50 stands for zero in the data rows.
Some points, one per row:
[59 61 47 71 61 58 43 36 45 50 47 71 54 54 55 62 65 42 49 45 49 61 47 49]
[47 32 66 61 46 62 44 53 48 47 39 56 56 31 58 55 50 68 27 28 75 50 83 45]
[72 59 43 41 34 50 34 58 52 73 35 50 32 58 41 33 36 38 68 59 31 44 46 56]
[53 51 56 33 26 44 33 70 62 73 34 35 46 42 37 41 36 30 78 60 31 45 35 57]
[56 59 48 59 42 44 51 20 49 52 52 71 53 43 53 37 24 52 54 37 34 26 36 47]
[69 49 59 59 50 18 46 37 37 50 66 62 59 41 32 53 42 42 76 42 44 41 31 45]
[67 52 36 44 33 41 32 65 45 67 42 50 37 56 57 62 55 65 45 41 48 60 62 39]
[46 35 45 31 70 40 78 49 67 58 63 40 41 54 46 21 33 14 56 61 41 38 36 84]
[66 46 45 32 60 57 52 73 44 52 51 34 29 66 31 66 60 39 70 79 62 51 37 43]
[52 67 36 71 33 34 27 43 43 56 45 75 48 53 58 66 60 37 53 40 35 64 47 66]
[40 47 64 35 43 67 46 79 79 61 26 34 36 37 61 40 46 54 34 67 55 40 58 43]
[60 75 73 67 31 67 30 53 55 41 31 48 57 37 63 56 43 66 37 46 48 43 58 39]
[61 49 26 65 49 76 44 56 72 59 27 60 50 75 56 39 42 43 38 64 55 40 56 41]
[65 65 58 46 64 64 50 65 34 32 60 53 19 52 48 76 74 54 46 64 64 67 49 40]
[71 33 35 52 52 37 39 40 15 49 62 64 57 62 24 73 73 53 66 31 72 64 52 66]
[60 72 45 47 43 75 41 63 66 46 31 40 50 56 44 51 32 45 69 63 43 31 41 43]
[33 68 42 66 33 52 28 31 66 57 29 65 58 58 58 39 45 28 56 48 32 50 45 62]
[49 24 51 58 31 25 32 73 42 54 51 20 69 63 25 54 68 57 65 76 70 50 14 38]
[44 51 71 32 54 36 64 46 30 47 73 59 24 23 35 56 52 42 75 51 34 64 37 37]
[73 55 59 34 53 54 55 58 30 44 60 59 20 28 52 71 46 60 48 29 53 51 77 51]
[47 67 27 72 29 50 32 51 56 54 31 74 54 70 53 25 40 65 54 50 31 42 44 40]
[68 26 29 65 55 44 66 46 48 34 65 55 57 69 53 49 38 41 42 63 54 13 32 38]
[47 33 62 42 80 32 70 46 47 39 73 34 68 42 37 61 73 55 54 52 71 56 34 46]
[45 77 62 52 27 67 40 59 62 48 31 44 43 45 49 35 38 53 62 55 33 49 49 48]
[57 39 61 62 45 41 39 29 77 88 32 57 65 25 64 43 32 41 44 48 35 37 51 35]
[43 40 72 48 49 49 45 61 58 48 45 31 77 39 25 45 52 67 66 46 73 50 45 53]
[69 47 65 47 57 32 59 40 27 55 68 55 45 20 67 71 39 48 40 37 36 52 62 39]
[69 45 64 44 51 32 56 58 40 58 61 44 40 31 47 39 54 27 57 41 37 60 63 73]
[47 36 37 37 61 39 64 48 50 53 64 34 61 72 27 38 72 41 66 60 62 62 27 50]
[59 31 27 47 50 27 38 71 42 56 53 40 47 80 29 46 68 25 71 75 53 60 26 81]
[48 83 61 59 64 60 53 37 50 34 53 58 60 43 34 47 57 52 77 47 40 58 42 37]
[56 50 51 47 42 67 59 60 48 58 45 46 30 47 71 46 24 33 39 73 25 41 53 61]
[71 51 36 53 31 39 33 80 40 46 51 29 36 71 60 66 49 45 42 77 51 35 29 43]
[42 50 29 25 48 58 51 49 26 54 50 40 46 66 41 62 54 47 60 51 49 67 52 43]
[67 58 71 46 52 48 58 45 59 44 55 50 49 31 28 39 37 62 72 34 55 31 50 58]
[43 38 56 59 64 20 76 24 48 42 79 63 54 35 59 47 45 27 47 42 34 42 40 52]
[25 54 59 54 43 62 46 34 81 66 30 47 76 37 56 35 30 25 56 53 32 45 35 63]
[62 50 37 79 36 51 37 38 73 39 37 68 74 60 49 29 33 50 44 24 60 21 60 71]
[48 44 48 36 30 51 31 70 52 53 35 32 57 55 29 34 45 55 63 44 60 46 59 59]
[60 38 25 61 55 52 43 48 36 37 54 65 47 69 51 72 69 64 36 44 71 55 67 36]
[62 34 35 71 63 30 52 33 38 54 63 61 55 71 56 55 71 55 32 52 66 56 49 45]
[24 53 50 83 25 55 24 31 55 53 27 63 89 48 62 38 56 50 35 27 48 64 68 51]
[40 30 46 50 60 67 62 63 81 51 39 49 52 55 55 22 41 49 33 45 68 30 69 78]
[36 18 35 36 58 48 68 50 68 60 53 28 62 69 38 42 55 40 49 59 72 43 47 70]
[39 65 68 27 68 75 68 54 60 33 52 48 32 28 53 65 54 73 47 40 57 51 74 25]
[45 39 72 36 58 45 62 57 59 59 53 25 44 32 51 59 65 66 39 56 71 53 52 24]
[58 39 65 51 44 46 45 63 37 53 54 57 35 31 52 65 60 69 42 43 62 63 63 55]
[48 15 34 65 61 35 69 50 61 47 63 66 45 65 60 42 46 41 25 51 67 34 52 69]
[47 41 51 56 59 35 56 50 60 60 55 59 46 43 62 48 55 58 43 65 40 45 29 28]
[14 41 62 21 41 43 45 57 40 45 52 16 72 41 45 53 63 49 49 46 61 69 48 60]
Then 40 other points, each followed by its number:
[49 47 62 51 67 55 53 57 57 61 44 51 35 43 64 68 69 76 29 62 63 67 68 26] 0
[23 79 73 66 51 77 46 37 59 50 33 57 62 40 57 41 58 63 43 42 45 80 68 49] 1
[19 47 48 53 52 42 59 15 64 57 53 80 57 44 58 29 46 48 44 22 36 53 60 60] 2
[44 45 56 52 46 63 54 68 62 48 45 53 46 45 55 44 47 64 45 57 50 40 44 43] 3
[53 54 35 50 33 62 34 52 68 69 23 41 60 59 66 36 31 26 46 56 31 38 47 57] 4
[24 59 73 27 47 80 46 43 38 37 40 50 56 26 37 48 54 75 54 16 63 65 82 46] 5
[38 70 32 46 57 66 52 33 52 38 49 68 55 59 59 67 49 63 46 27 45 53 67 32] 6
[76 19 35 26 69 40 74 55 48 58 67 47 36 70 23 26 29 25 76 64 48 24 28 74] 7
[78 32 50 56 65 32 55 63 21 42 73 51 40 53 49 71 61 65 39 57 71 51 48 51] 8
[63 37 51 83 30 65 38 43 75 72 21 53 72 56 60 22 22 51 31 52 52 19 53 65] 9
[64 75 31 81 50 71 46 49 62 42 38 66 39 66 75 64 47 67 27 69 48 40 51 31] 10
[35 37 45 30 77 35 74 33 41 39 76 49 47 51 54 75 69 47 44 49 58 67 46 42] 11
[60 48 33 63 70 42 77 49 63 54 65 63 33 56 79 43 48 59 20 58 38 39 60 24] 12
[41 61 33 60 48 53 48 12 45 69 45 83 62 49 52 52 59 56 57 23 36 76 61 53] 13
[53 57 35 67 25 51 23 56 65 64 27 65 50 62 59 51 47 48 47 46 44 52 57 68] 14
[32 31 28 26 66 54 73 49 38 49 63 35 40 76 36 48 61 28 53 59 62 76 52 75] 15
[63 48 72 69 48 51 43 43 48 54 47 53 54 33 52 70 55 59 47 38 65 53 65 56] 16
[59 68 59 73 39 57 30 52 51 43 35 55 56 35 68 72 37 49 44 57 38 34 49 52] 17
[60 27 70 49 35 29 38 53 34 82 50 46 45 28 41 44 68 25 56 45 50 77 55 72] 18
[62 51 45 45 59 66 59 61 55 45 49 37 35 70 44 53 49 55 47 75 67 40 44 49] 19
[34 36 28 57 64 44 80 24 75 50 59 58 71 60 64 24 28 48 32 42 46 30 55 45] 20
[53 22 50 73 34 38 37 55 67 72 33 40 75 48 62 33 36 63 25 53 58 29 53 45] 21
[40 55 43 14 67 30 75 36 43 41 74 40 53 50 39 51 40 43 80 62 28 37 17 26] 22
[62 39 27 57 42 68 46 26 63 74 30 67 66 58 52 34 28 33 44 24 48 39 76 54] 23
[41 39 25 50 66 74 59 44 66 64 37 56 49 81 56 44 45 60 30 58 67 57 69 40] 24
[57 67 67 58 47 65 57 55 56 50 44 51 43 31 61 36 20 50 49 54 27 29 47 49] 25
[56 51 43 45 53 39 51 48 47 66 53 54 28 48 52 63 56 28 55 59 41 63 55 61] 26
[39 47 61 47 48 57 47 68 72 73 33 32 38 41 69 40 55 56 33 77 46 56 46 23] 27
[73 33 49 57 55 25 50 45 37 60 61 54 43 43 60 60 42 25 46 55 34 37 43 61] 28
[47 47 56 52 57 74 56 49 56 45 43 45 52 52 39 40 47 37 56 57 62 44 50 48] 29
[50 58 60 33 62 58 68 54 35 41 64 45 46 40 42 47 37 36 65 43 36 48 58 70] 30
[63 74 24 24 51 64 51 62 16 38 58 54 14 59 55 86 53 49 57 49 38 64 63 38] 31
[46 44 59 45 36 34 36 54 53 49 47 24 71 40 47 62 52 52 49 52 62 41 38 39] 32
[48 52 44 43 55 45 48 61 52 49 53 63 39 54 43 52 54 48 60 46 49 53 50 46] 33
[37 35 33 46 46 26 57 23 56 68 60 79 48 52 58 42 52 34 47 27 36 58 49 63] 34
[44 50 67 51 62 42 61 43 41 37 67 40 62 48 30 49 81 70 60 36 67 70 51 54] 35
[65 48 60 29 21 64 31 54 57 93 21 36 47 40 37 18 19 32 75 60 24 43 42 50] 36
[51 48 68 32 69 22 65 85 34 42 80 26 36 36 39 48 66 41 70 78 36 58 23 43] 37
[70 62 44 53 60 58 71 48 34 46 62 55 33 50 61 51 26 37 49 58 27 47 58 60] 38
[74 36 64 59 59 47 53 75 69 44 51 39 38 52 46 52 45 50 45 72 69 21 39 48] 39
Which two of these numbered points are nearest to each point below, ignoring the direction in which the first points spread most? Their numbers follow each, nearest first.
[74 54 49 77 45 32 36 45 14 54 61 55 50 49 55 83 74 50 52 61 45 69 36 54] > 17 14
[52 71 27 55 53 74 59 40 55 45 46 79 32 64 50 39 47 73 47 26 51 51 81 37] > 6 33
[51 51 64 39 52 62 52 78 34 30 57 29 51 52 17 50 51 50 79 57 62 56 42 62] > 29 30
[70 50 67 78 25 58 31 76 52 45 36 55 43 41 46 45 34 71 41 49 65 26 62 39] > 8 3
[60 61 26 27 47 70 46 66 22 27 54 47 27 65 33 90 71 78 62 49 71 69 67 34] > 31 6
[46 35 72 41 78 55 79 30 46 43 67 64 43 27 50 44 35 19 55 44 42 41 60 69] > 30 38
[52 69 27 74 41 40 24 22 24 56 45 95 60 55 44 69 56 62 64 14 41 68 70 57] > 13 6
[75 45 45 65 47 63 44 54 58 48 39 69 41 53 36 49 41 61 56 44 70 36 68 61] > 8 33
[35 22 73 65 33 53 44 42 67 82 28 42 83 26 54 22 39 60 29 29 63 40 67 54] > 21 9
[35 40 37 42 54 63 68 45 69 48 45 33 68 62 62 30 29 64 28 53 56 28 57 37] > 20 24
[71 32 72 32 52 65 56 53 25 61 53 43 39 36 19 44 36 41 73 50 58 46 49 52] > 36 29
[59 47 41 44 51 31 65 43 51 50 65 54 40 43 70 41 23 41 39 46 24 21 41 53] > 28 38
[35 66 61 56 62 77 55 35 38 31 49 68 59 42 57 57 50 54 48 34 48 67 66 45] > 1 6
[39 53 64 52 69 30 66 35 38 28 76 46 55 39 70 77 64 61 29 55 51 59 36 33] > 11 17
[49 42 43 39 78 22 73 38 43 34 85 41 54 54 48 64 69 50 49 47 53 54 41 34] > 11 20
[69 44 35 27 57 47 50 76 36 35 60 32 39 74 24 68 54 67 74 70 68 44 29 43] > 19 33
[53 23 52 37 73 53 79 71 48 53 65 34 31 53 36 43 55 30 54 74 66 51 43 63] > 29 19
[53 47 40 59 43 45 45 39 57 62 42 39 68 61 69 56 38 34 39 68 39 35 29 50] > 4 28
[70 22 28 35 51 28 43 57 46 75 53 32 48 84 30 46 54 32 59 67 66 44 26 51] > 4 9
[54 42 36 35 64 51 65 56 42 30 66 46 47 59 54 62 30 42 51 50 44 28 44 46] > 38 25
[73 52 31 36 51 43 55 56 45 61 60 55 36 64 38 38 38 52 65 42 42 44 52 52] > 33 4
[73 71 73 37 52 54 48 62 42 52 53 44 29 32 36 59 50 50 78 68 35 52 33 34] > 25 37
[32 71 33 55 63 66 64 33 51 27 56 52 60 65 64 67 51 61 38 48 49 48 56 31] > 6 11
[52 48 63 63 41 52 41 50 55 69 35 64 40 21 86 35 25 38 21 48 29 36 73 66] > 28 8
[56 49 32 47 63 18 59 29 26 47 80 75 41 53 55 62 63 42 52 33 34 59 47 56] > 34 2
[75 41 64 53 32 64 42 51 63 85 25 63 38 23 61 20 14 13 53 37 20 39 75 80] > 18 26
[59 64 70 62 48 64 46 69 58 42 42 36 50 42 56 58 63 74 39 55 59 57 57 28] > 0 3
[39 64 43 54 36 43 37 32 47 49 44 56 58 51 80 47 47 45 27 37 30 55 61 47] > 11 6
[38 46 65 34 58 58 63 52 31 51 60 57 39 34 46 43 44 30 58 38 39 60 62 47] > 30 33
[45 41 65 33 42 35 41 71 61 50 49 32 59 38 30 50 63 58 65 45 64 51 40 47] > 32 3
[39 57 43 37 73 38 74 24 46 25 76 62 41 52 57 69 52 28 58 54 38 48 34 69] > 11 30
[71 28 51 41 44 48 60 68 49 54 56 41 35 52 46 39 29 36 54 70 48 16 29 62] > 39 7
[49 50 60 40 64 23 60 52 35 47 72 23 60 42 53 58 61 46 57 76 35 59 18 27] > 37 32
[27 56 39 24 71 55 65 44 52 29 62 43 41 61 54 67 57 57 46 61 55 57 46 42] > 11 6
[57 65 62 48 56 36 56 54 62 58 56 45 39 42 41 44 42 41 74 81 28 39 11 28] > 37 22
